128 stands for zero in the data rows.
Some points, one per row:
{117, 134,  74, 125, 132, 141, 129, 159}
{121,  58, 136, 197, 151, 116,  54, 162}
{ 96, 106, 153, 131, 140, 149, 108, 162}
{115, 176,  95, 143, 131,  93, 154, 153}
{129, 106, 135, 145, 137, 115,  94, 120}
{146,  99, 129, 103, 144, 128, 137, 156}
{111,  79, 121, 135, 156, 182,  67, 153}
{ 73, 122, 161,  74, 144, 138, 148, 122}
{123, 155,  89, 171, 103,  78, 154, 160}
{ 95, 100, 143,  80, 120,  93, 126, 118}
{125, 153, 148, 167, 130, 141, 146,  88}
{144,  87, 105, 198, 143, 151,  79, 146}
Then 12 other points, each followed by its number:
{137, 170, 131, 143, 127,  63, 166,  87} 0
{128, 141, 105, 181, 140,  75, 160, 134} 1
{126, 154, 136, 107, 106,  92, 162,  99} 2
{107,  72,  93, 148, 152, 179,  85, 175} 3
{146, 157, 134, 110,  92, 123, 193,  96} 4
{107, 166, 122, 102, 126, 112, 187, 121} 5
{ 95, 134, 180,  74, 102, 156, 123, 106} 6
{177, 115, 113, 148, 164, 160, 101, 120} 7
{147, 149,  62, 155, 130, 165, 143, 172} 8
{ 83, 151, 114,  87, 103, 120, 184, 117} 9
{123,  89, 204, 105, 135, 130, 112,  59} 10
{ 97, 115, 194, 108, 111, 158,  82, 116} 11
Which of these numbered points is nearest to each point below, ignoring the 2 directions in which the first points spread most? Its number follows each.
{ 85,  70, 135, 168, 205, 134,  86, 101} > 1
{118, 122, 127, 129, 161, 141, 114, 126} > 5
{123,  67, 118, 119, 121, 134, 103, 162} > 9
{116, 103, 179,  95, 100, 190, 101,  97} > 6
{140, 180, 110, 115,  96,  88, 177, 118} > 2
{122, 110, 109, 120, 143, 175, 124, 139} > 8
{156, 114, 108, 194, 147, 162,  89, 156} > 5
{144,  94, 169, 148, 118, 181, 108,  92} > 4
{146, 112, 172, 129, 153, 136,  89,  96} > 0
{138, 148, 170, 105, 132,  98, 143,  81} > 0
{173, 118, 211,  86,  86, 129,  66, 123} > 11
{110, 127,  63, 104, 119, 117, 156, 167} > 3
{138, 136, 137, 117, 130, 147, 163,  92} > 4
{119, 148, 115, 126, 118, 107, 165, 141} > 5
{105, 131, 162, 102, 102, 144, 135, 113} > 6
{126, 124,  41, 137, 136, 132, 126, 184} > 3
{131, 151, 151,  84, 106,  95, 164,  85} > 2
{112, 126,  85, 155, 130, 105, 109, 186} > 3
{128, 144, 144, 106, 128, 109, 144,  90} > 2
